Some points, each followed by its number:
[ 1.2  1.0 -0.5 -1.3  0.5 -1.3 -2.0 -1.1 -1.3  0.0 -1.7 -0.1 -2.0 -0.7
 -1.1 -1.3  0.8 -0.5  0.6 -0.7  1.5 -1.0 -1.4 -0.4 -1.2 -0.8 -1.7  0.5] 0
[-1.7 -1.8 -1.0  1.1  0.5 -0.3 -1.0 -2.0 -2.3 -0.5 -0.7 -1.0 -0.1  0.7
  0.9  0.7 -1.6  0.5 -1.3  0.2 -1.4 -1.0  0.5  0.5 -1.2 -0.3  0.7 -0.5] 1
[-0.8  0.6  0.4 -1.8 -0.5  2.1  1.4 -0.1  1.1 -0.5 -1.2  0.9 -0.6 -0.3
 -0.1  0.7 -1.1  0.0  0.2  0.7 -0.9  1.9  0.5  0.1 -0.7  1.6  0.2 -0.5] 2
[ 1.2  0.1 -0.5 -0.3  0.5 -1.3  0.4 -1.1  0.1 -1.9  0.3  0.9  1.3  0.2
 -0.6  0.2 -1.6  0.0  0.2 -0.7  1.5 -1.0 -0.9  0.1 -0.2 -0.8  0.2 -1.0] 3
[ 1.2  0.1 -0.5  0.6 -0.9 -0.8 -0.1  0.9  0.1  1.5  1.2  0.9  0.4  0.2
  0.9  0.7  1.3 -0.5 -1.8 -1.2  0.0 -0.5  0.5  0.1  0.2  0.2  1.2  0.9] 4
[ 0.7 -1.3  0.4  1.6  0.5 -0.8 -2.0 -1.1  1.1  0.0 -1.7 -1.0  0.4  0.2
  1.3  0.2  0.8  1.9 -1.8 -0.2 -1.4  0.0 -2.4  0.5 -0.7 -1.2  1.7 -1.0] 5
[ 0.2  0.1 -0.1 -1.8  1.0  0.6  1.4 -1.5  0.6 -1.4 -0.7 -0.1  1.3 -1.2
 -2.0 -1.3 -1.6  1.9  1.1 -0.7  1.9  1.4  0.5 -0.4 -0.7 -0.8 -1.2 -0.5] 6
[-1.7  0.1  0.4 -0.3 -0.5  1.6  0.9 -0.1  0.1 -0.5 -0.2 -0.1 -1.1 -1.2
 -0.1 -0.3 -0.6 -1.4  0.2  1.2 -0.9  1.9 -2.4  0.1 -0.7  1.2 -1.7 -0.5] 7
[-1.7 -1.8  0.4  0.6 -0.9  0.2 -0.6  0.9  0.6  0.0 -1.7  0.9 -0.1 -1.2
 -2.0  0.7 -0.2 -0.5 -0.3 -0.2 -0.5  0.0  0.5 -0.4  0.2  0.7  0.7 -1.0] 8
[-0.8 -0.4 -0.1 -1.8 -0.9 -1.3 -2.0  0.9 -0.8  0.5 -0.2 -0.6 -0.6 -0.7
 -0.6 -0.3  0.3 -1.4  0.6 -1.2 -1.4 -0.5  0.0 -0.9 -0.2 -1.2 -0.3 -0.5] 9
[ 0.7  0.6 -0.1  0.6  0.0 -1.3 -0.1  0.9 -2.3  1.0  1.2 -0.1 -0.6 -0.3
 -2.0 -0.8  1.3 -0.5  0.6  0.2  0.0 -0.5 -0.5 -0.4  1.2  0.2 -0.3 -1.0] 10
[ 0.7 -0.4 -1.0  1.1  1.0  0.2 -0.1 -2.0  1.1  1.0 -0.2  1.4  1.3  1.7
  1.3  1.1 -0.2 -1.4 -1.3 -0.7  1.5 -0.5  1.0  0.5 -1.2 -0.3  1.2  0.5] 11
[ 1.2  1.5 -1.0  0.6  0.5  0.2 -0.6  1.3 -1.3  0.5  1.7 -2.0 -0.1 -0.3
 -0.6 -2.2  1.3  0.0  1.1 -0.2 -1.4 -1.0 -2.4  0.5  1.7 -0.8  0.2  1.9] 12
[ 0.7 -0.4 -0.1  0.6 -0.9 -0.8 -0.1  0.9  0.1  1.5  0.7  0.9  0.9 -1.2
  0.9  0.2  1.3 -0.5  0.2 -1.2  0.0 -1.0  1.0  0.5  0.7  0.7  1.2 -1.0] 13
[-0.8  0.1 -0.1 -0.8  0.0  0.6  0.4 -1.1  0.1 -1.9 -1.7  0.4  0.4 -1.2
 -0.6  0.7 -1.1 -0.5 -0.3 -1.2  0.0 -1.0  0.5 -0.9 -0.2  0.2 -0.3 -0.5] 14
[ 0.2  1.5 -0.5  0.6 -0.5  1.1  0.4  0.9  0.6 -1.9  1.2  1.4 -0.1 -1.2
 -0.6  1.1 -1.6 -0.5  1.1 -0.2 -0.9  0.9 -0.5 -0.4 -0.2  1.2  0.2  0.0] 15
[-0.3  0.1 -0.1  0.1 -0.5  0.6 -0.6 -0.1 -0.8 -0.9 -0.2  0.4 -0.6 -0.3
 -2.0  0.2 -1.6 -0.5  0.2 -0.2 -0.5 -1.0 -0.5 -0.9 -0.2  0.2 -0.3 -0.5] 16
[-1.2  0.6  1.4  1.1 -0.5  1.6 -0.1  1.3  1.1 -1.9 -0.2  1.4 -2.0  1.7
  0.9  1.1 -1.1 -0.5 -0.8  1.7 -0.9 -1.0  1.0  0.5 -0.2  2.1  1.2 -0.5] 17
[-1.2  1.0  0.4 -0.3 -0.5  2.1  0.4 -0.1  0.6 -1.9 -0.7  1.4 -0.6  0.2
 -2.0 -2.2 -1.1  0.0  0.2 -1.2 -0.9  2.4 -0.5 -1.4 -0.7  1.6 -0.3 -0.5] 18
[-1.7 -0.9 -0.5  0.1 -0.5 -1.3 -0.6  1.3 -0.3  1.5  0.7 -1.0 -1.1 -1.2
 -0.1 -1.3  1.8 -0.5 -1.8  0.7 -0.5 -0.5  0.0  0.1 -0.2 -0.3 -0.7  0.0] 19
[ 0.2 -0.9  0.4  0.6 -0.9 -1.3 -0.1  0.4  1.1  1.0 -1.7  0.9  0.9  1.2
  0.9  0.2  0.3 -0.5 -0.8  0.2  0.5 -1.0  0.5  0.1  0.2 -1.2  1.7  0.0] 20
[-0.3 -0.4  0.4 -0.8 -0.5 -1.3 -0.1  0.9 -0.3  1.0 -0.2 -1.5 -0.6 -1.2
 -0.1 -1.3  0.8  1.0  1.1  0.7 -0.5  0.0  0.5 -0.4 -0.2 -0.3 -0.7 -0.5] 21
[-1.7 -1.8  1.4 -1.3  0.5  0.2  1.4 -1.1  0.6 -0.5 -0.7 -0.1  0.9 -1.2
 -0.1 -1.3 -0.6  1.9  1.6  0.7  1.5  1.4  1.0 -0.4 -0.7  0.2 -1.7 -0.5] 22
[ 0.2  0.1  0.4  0.6 -0.9  0.2  0.9  0.4 -2.3  1.0  0.3  0.9  0.4  0.7
  0.9  0.2  0.8 -1.4  0.2  0.7  0.0  0.4  0.5  0.1 -0.2  0.7  0.7  0.0] 23
[ 1.6  0.1  1.4  1.1  1.0 -0.3  1.4  0.9  1.1  1.5  1.2  0.9  1.3  1.7
  1.3  0.2  1.8  1.9  0.6  1.2  1.9  1.4  1.0  0.5  0.7 -0.3  1.7  1.9] 24
New points follow, each followed by the number of its nearest point above by angle, seen from the average point of the numbered points.
[ 0.7  1.0 -1.0  0.6  0.0  2.1  1.4  0.9  1.1  0.5  1.2  1.4  0.9  2.1
  0.9  1.1 -1.6  0.5  0.6  1.2  1.0  2.4  0.5  0.5  0.2  1.6  1.2  0.9] 24
[-0.3 -0.9  0.4 -0.8 -0.9 -0.8  0.4 -1.1  0.6  0.5 -0.7 -1.0  0.4 -0.3
  0.9 -2.2 -1.6  0.0 -1.8 -0.7  0.5 -0.5  1.0  0.5 -1.2 -0.3 -0.7 -1.0] 22
[-1.7  0.1 -0.1  0.1 -0.5  0.6 -0.6 -0.1 -0.3  0.0 -0.7 -0.6 -1.1 -0.3
 -0.1  0.2 -0.6  0.0 -0.8  0.2 -1.4 -1.0 -0.9  0.1 -1.2  0.2  0.2 -0.5] 1
[ 0.7  0.6 -0.5 -1.3  0.0 -0.8  0.9 -0.1 -2.3  0.5  0.7 -0.6  0.9 -0.7
 -0.6 -1.3  0.3  1.0  1.6 -0.7  1.0 -0.5 -2.4  0.1 -0.2 -0.8 -1.2 -1.0] 10
[-0.8 -0.4 -0.1  0.1 -0.9 -0.3 -0.1 -0.6  0.1 -0.5 -0.7 -1.5 -1.1 -0.7
 -0.1 -0.8  0.3  0.0 -0.8 -0.2 -1.4 -0.5 -0.5  0.5 -0.7 -1.2 -0.7 -0.5] 19
[ 0.7  0.6 -0.1  0.1 -0.9  0.2 -0.6  0.9 -0.3 -0.5  0.7 -2.0  0.4 -0.3
  0.4 -0.3  1.3  0.5  0.2  0.2  0.0  0.0  0.0  0.5  0.2 -1.2 -0.3  0.0] 12
[-0.3  0.6 -0.1 -1.8 -0.5  0.6 -0.1  0.9 -0.3  0.0  0.7  0.4 -0.6 -0.7
 -0.6 -0.3  0.3 -1.4 -1.8  0.7 -0.9  0.9  0.0 -0.4 -0.2  0.7 -0.3  0.0] 7
[ 0.7 -0.4 -0.1  0.6 -0.9 -1.3 -0.1 -0.1 -2.3 -1.9  0.3  0.4  0.9  0.7
 -0.1  0.7 -1.6 -1.4  0.2 -1.2  1.0  0.0  0.5  0.1  0.2  0.2  1.2 -1.0] 3
[ 0.7  1.0 -1.0 -0.3  1.0 -0.3 -0.1 -0.1 -0.3  0.0  1.2 -0.1  0.4  0.2
 -0.1  0.7  0.3 -0.5  1.1 -0.7  1.0 -1.0 -0.5  0.1  1.2 -0.3 -1.7  0.9] 12
[ 0.2 -0.9 -1.0  0.6  0.0 -0.3  0.4 -2.0  0.6  0.0 -0.7 -1.0 -0.6 -1.2
  1.3 -0.3  0.8  1.9 -1.3  1.2  0.5  0.4  1.0  0.5 -0.7 -0.3  0.2 -0.5] 5
[ 1.6  1.0 -0.5  1.1  0.5 -0.3  0.9  0.9  0.6  1.5  1.7  1.4  1.3  1.7
  0.4  0.7  1.8 -0.5  0.6 -0.7  1.5 -1.0 -0.5  0.5  1.7 -0.8  1.7  2.4] 24
[-1.7  0.6  0.9  1.1  0.0  0.2 -0.1  1.3  0.1  1.0  1.2 -0.6 -2.0 -1.2
  0.9  0.2  1.3  1.0  0.6  1.2 -1.4 -1.0  0.0  0.5  0.2  0.7 -0.3  0.9] 19
[ 0.7 -0.4  0.9  0.6  0.5 -1.3  0.4  0.4  0.1  0.5 -0.2 -0.6 -0.6 -1.2
  0.9 -0.8 -1.6  1.5 -1.8 -1.2  0.0  0.4  0.0  0.5 -0.2  0.2  0.2  0.5] 5
[ 0.2 -0.4  0.4  0.1  0.0 -0.3 -0.6  0.4 -0.8  0.5 -1.7 -1.5 -1.1 -0.7
  0.4 -0.8  1.3 -1.4 -0.8  0.7 -0.5  0.0 -0.5  0.5 -0.2 -0.3 -1.7 -1.0] 19
[-1.7  1.5 -1.0  1.1 -0.9  1.6 -1.0 -0.1  0.6 -1.4  0.3  1.4  0.9  1.2
 -0.6  1.1 -1.1 -0.9 -1.8 -0.7 -1.4  0.0 -2.4  0.5 -1.2 -1.2  0.2  0.0] 15
[-0.8 -1.8  1.9 -1.8  1.5  0.2  1.4 -1.1  0.6  0.5 -1.2 -0.6  1.3 -0.3
 -0.1 -2.2 -0.2  1.9  1.6  0.2  1.9 -1.0  1.0 -0.4 -0.7 -0.3 -0.7 -0.5] 22
[-1.7 -0.4  0.9  0.6  0.5  0.2  0.4  0.9  0.6  1.0 -1.7  0.9  0.9  1.2
  0.9  0.7  0.8  0.5  0.6  1.2  0.5  0.9  1.0  0.1  0.7  1.2  1.2  0.5] 24
[ 0.7  0.6 -1.0  0.1  0.0 -1.3 -0.1  0.9 -0.8  0.5  1.2  0.4  0.4 -0.3
 -0.1 -2.2  0.8  0.0  1.1  0.2  0.5 -1.0  0.0  0.1  1.2 -0.3  0.2  0.9] 12
[ 0.2  1.0 -0.5 -0.8 -0.5 -1.3  0.4 -0.1 -0.8  0.0  0.7 -0.1 -0.6 -0.7
 -1.1 -0.8 -1.6  0.0  1.1 -0.2 -1.4  0.4 -0.5 -0.4  0.2 -0.3 -0.7  0.5] 12
[-0.8 -0.4  1.4 -0.3  0.0 -0.3  0.9  0.9  0.1  1.0  0.3  0.4  0.4 -1.2
 -2.0 -0.3 -1.6  1.0  1.1  0.7  0.5 -1.0  1.0 -0.4  0.2  1.2  0.2 -1.0] 22
[ 0.7  1.0 -0.5  0.1  0.0 -1.3 -0.1  0.4 -0.8  0.0  1.2  0.4 -0.1 -0.3
 -0.1  0.2  0.8  0.0  0.6 -0.2  0.0  0.4 -0.5  0.1  1.2 -0.3  0.2  1.4] 12
[ 0.2  0.6 -1.0 -0.8  0.5  0.2  0.9  0.4  0.6 -1.9 -1.7  0.9  0.9 -0.3
 -2.0  0.2  0.3  0.5  0.6 -0.2  1.0  0.4  0.5  0.1 -0.2 -0.3 -0.3 -1.0] 6
[ 0.2  0.1 -0.1  0.6  1.0  0.2 -0.6 -0.1  0.1  0.0  0.3 -2.0  0.4  0.2
  0.4  0.7 -0.2  0.0  0.2  0.2  0.0 -1.0  1.0  0.5  0.7 -0.3  0.2 -1.0] 1
[ 1.6  1.5 -1.0  1.1  1.9  1.6 -1.0 -0.6 -2.3 -1.4  1.7  0.9  0.9  1.7
 -0.1  1.1 -1.6  0.0 -0.8 -0.7  1.5  0.0 -0.5  0.5  2.2 -1.2 -0.7  1.4] 3
[ 1.2 -0.9 -1.0 -0.8  1.0  0.2  0.9 -1.1  0.1  0.0 -0.7 -1.0  0.9 -0.3
  0.9 -2.2  0.8 -1.4  0.2 -0.2  1.5  0.0  0.0  0.5 -0.7 -0.8  0.2  0.0] 11
[ 0.7  0.6 -0.1  1.1  1.0 -1.3 -0.1  1.3  0.6  1.0  1.2  1.4  0.9  1.7
  0.4  1.1 -1.6 -0.5  0.2  0.7  1.0  0.0  1.0  0.5  1.7  0.2  1.7  1.4] 24
[ 0.7  0.6 -1.0  0.1 -0.5 -1.3 -0.6  0.9 -1.3  1.0  1.2 -1.0 -1.1 -1.2
 -0.1 -0.3  0.8 -0.5  0.2 -0.2 -1.4 -1.0 -0.5 -0.4  0.7 -0.3 -0.3  0.5] 12
[ 1.2  0.6 -0.1  0.6  0.0 -1.3 -0.6  0.9 -0.3  0.5  0.3 -0.6 -0.6 -0.3
  0.4 -0.3  1.3  0.5 -0.8 -1.2 -0.5  0.0 -0.5  0.5 -1.2 -0.3  0.7  0.5] 4
[ 0.2 -0.4  0.9  0.6 -0.9  0.2  0.4  0.9  0.6  1.0  0.3  0.9  0.9  1.2
  0.9  0.2  0.8  0.0  0.2  0.7  0.5  0.4  1.0  0.1  0.2  1.2  1.2  0.5] 24
